Turns in one plane each, and the order they were made in; the first pair answered:
Q_755 (before -> after):
[ -8.3  21.6   0.5  15.3   0.4 -16.6 -20.2  17.7  19.0  19.5  23.0] -> [ -1.1  18.3  -3.1  32.2  -8.4 -16.2  -6.7  22.2  16.7  17.8  16.8]
[ -5.1  12.6  19.8  58.3  -5.1   0.8  30.2   6.3   8.8 -25.2   8.1] -> [ 14.1  -9.1  -1.4  49.1 -17.1   2.1  43.9   2.9 -11.9 -18.4 -15.3]
[ -5.1  13.0   1.9 -14.9   8.1   4.2 -21.4   9.9  10.3   9.9  11.2] -> [ -7.6  18.7   6.8   3.3   6.3   3.1 -14.8  14.4  14.6   4.7  15.0]
Q_280 (before -> after):
[ -0.8  -2.9 -34.7 -25.2  24.7 -13.8 -32.6   1.9 -22.9  24.8  -8.4] -> [-23.1  25.0  -7.9   1.9  35.8 -15.9 -39.1  10.7   3.2  10.2  20.4]
[ 27.0 -12.7 -32.6   9.5   2.6   3.6  12.5   9.4 -17.0  14.7 -16.6] -> [ 11.9  13.2 -22.2  28.5   6.3  -8.5  -6.0  29.0   5.6  21.4   3.2]
[  1.6  21.0  -4.8   8.4 -12.1 -18.3 -10.6  19.5  -0.4  16.8  -0.7] -> [ -8.8  23.6  19.3  20.1  -0.9  -5.3   5.9   5.0   6.8 -13.0  11.4]
Q_315 (before -> after):
[ 11.6   6.8 -10.0   3.9   8.6 -13.7  -9.7  -0.1  -8.9   3.7  10.3] -> [ 11.7   7.8  -8.7  11.3   7.3 -14.1  -6.6   2.0  -6.6   0.2  11.2]
[  8.3  49.8   0.7  13.5 -15.5  -5.5 -16.0 -12.4   9.5  12.5  22.3] -> [  9.0  46.9   7.5  26.7 -16.4   1.3  -1.1 -17.3   7.7   0.0  23.2]
[ 10.4 -13.3  -9.4 -17.9  -1.3  -2.0  -7.9  -3.7  -6.5  13.6  -8.8] -> [  7.4  -3.9 -10.4 -10.8  -4.1  -8.0 -14.8   6.1  -1.6  20.7  -3.9]
[  3.3  -5.0  -1.3   1.0 -10.3  -2.2   5.0  -1.9  -8.6  -2.1  -3.1] -> [  3.2  -5.3  -2.7  -1.7  -9.3  -2.5   3.2  -0.6 -10.1   1.0  -2.8]
Pairs:
Each pair is 2 to 3 turns apart.
[ 4.2 -9.8 -9.6 -5.3 -4.8 -0.3 -0.2  0.4 -9.8  7.6 -4.0] -> [ 2.1 -1.0 -7.6 10.8 -6.6 -3.1 -0.6  9.0 -3.3  8.9  0.5]  Q_315, Q_315, Q_315
[ 11.5 -23.9  -0.1 -33.4   9.3  17.0  14.6 -27.5 -21.1 -14.3 -12.4] -> [-13.0  26.1   2.9 -13.1  10.1 -12.8 -37.7  15.9  16.8  19.2  18.6]  Q_315, Q_280, Q_755
[-18.5  20.5  11.9 -24.8   9.4 -10.7 -11.5   4.8   4.4   0.7  16.8] -> [-15.5   7.4  20.0 -21.4   9.6   3.0  14.4 -12.7  -5.3 -20.8  11.8]  Q_315, Q_280
[-14.1  11.2   6.8  22.3 -10.3  14.6  15.4  -5.0 -20.3   6.0  -7.6] -> [-11.6   3.6  -5.2 -11.8  -6.5  13.6  -1.1 -11.5 -26.7  19.6 -13.4]  Q_280, Q_755, Q_755
[ 15.5   9.6 -18.4   4.5  -4.7 -18.3  -8.7  21.3   6.1  35.0   3.4] -> [ 22.8  -1.4  -6.8  33.0 -10.8  -4.2  28.7  10.9  -0.8   7.8  -1.1]  Q_280, Q_755, Q_755
[  1.7 -11.7 -11.8 -30.2   3.5 -11.7 -32.3  18.2  -5.2  19.1  -7.2] -> [ -4.8   6.6  -3.6   5.3  -2.1 -19.4 -31.9  35.2   8.1  20.0   5.5]  Q_315, Q_755
[ 17.4  -6.3 -24.4   5.8 -12.6 -18.1  -0.2  23.4  -4.4  25.1  -1.9] -> [ 19.4 -27.4  -9.2   0.8  -4.9   5.4  32.0  -6.5 -16.1  -9.8  -6.7]  Q_280, Q_280, Q_280
[ 8.9 -4.4 -3.3 19.5 -8.7  3.6 16.1  7.4 -7.2 -3.0 -6.5] -> [ 4.8  7.8 -7.5 16.4 -8.0 -6.2 -3.6 19.8  0.7 12.7 -0.5]  Q_280, Q_755, Q_280
[ -1.3  27.9   9.3  -1.3  -4.5   2.8 -27.6  10.0   8.2  -0.6   9.6] -> [  2.2  22.6  16.4  23.4  -9.2   9.4  -2.3   7.1   4.5 -17.1   7.0]  Q_755, Q_315
[ -2.8  -2.4   9.0   4.9  -0.6  15.8  16.7 -11.1  -4.4 -10.1   1.8] -> [  0.3  -7.6   0.6 -14.0  -0.2  15.1   8.0 -14.6  -9.3  -1.6  -3.3]  Q_755, Q_315
[-17.8   4.2  25.2  -0.5  18.9  18.7  -8.7 -27.7   7.6 -22.0  17.5] -> [ -4.6   3.8 -13.6 -25.8   5.7  -3.2 -40.7  -5.3  -0.7  27.2   0.2]  Q_280, Q_315, Q_315
[ 34.7  11.8 -15.6 -25.9  -5.1   0.0 -18.7   1.5   6.3  10.3 -10.2] -> [ 24.1  15.1  17.7   2.5   4.8  17.2  10.4 -12.9  14.5 -31.7   5.0]  Q_280, Q_315, Q_280
[ -0.4   8.6 -18.6 -20.7  -1.9  -5.2 -12.6   9.2 -16.7  11.7 -13.9] -> [-16.0  23.8  13.0  15.0   5.9   3.1   4.1   7.8   0.6 -20.4   6.7]  Q_315, Q_280, Q_315
[ -2.7 -15.1 -17.0 -38.7   2.6   4.0 -18.6 -10.0 -11.8   5.3 -17.9] -> [-20.8  13.3  -2.6 -22.8  10.0  -5.6 -38.6   7.5  12.7   9.2   5.8]  Q_755, Q_315
[  0.2   1.0 -13.8 -30.5  -0.2  -7.0 -21.2   3.9   5.1  13.6  11.3] -> [ -5.5  -4.5  11.3 -15.4   7.9  12.3   9.5 -17.5   4.6 -25.3  18.0]  Q_280, Q_315, Q_280
[  7.8  -9.7   1.9   9.5   1.6   7.5   8.9 -16.2  -1.6  -9.5   5.8] -> [  2.8  -5.9  -5.8 -12.9   5.0   2.4 -14.1 -12.2   0.9   6.3   7.9]  Q_280, Q_755, Q_755
[ 18.7  -2.6 -16.6  13.6 -33.4 -14.8   4.2   4.7 -15.0  18.5 -11.4] -> [  5.9  16.4  -0.8  34.7 -28.8 -17.4   0.9  12.5   1.8  11.1   6.0]  Q_315, Q_280
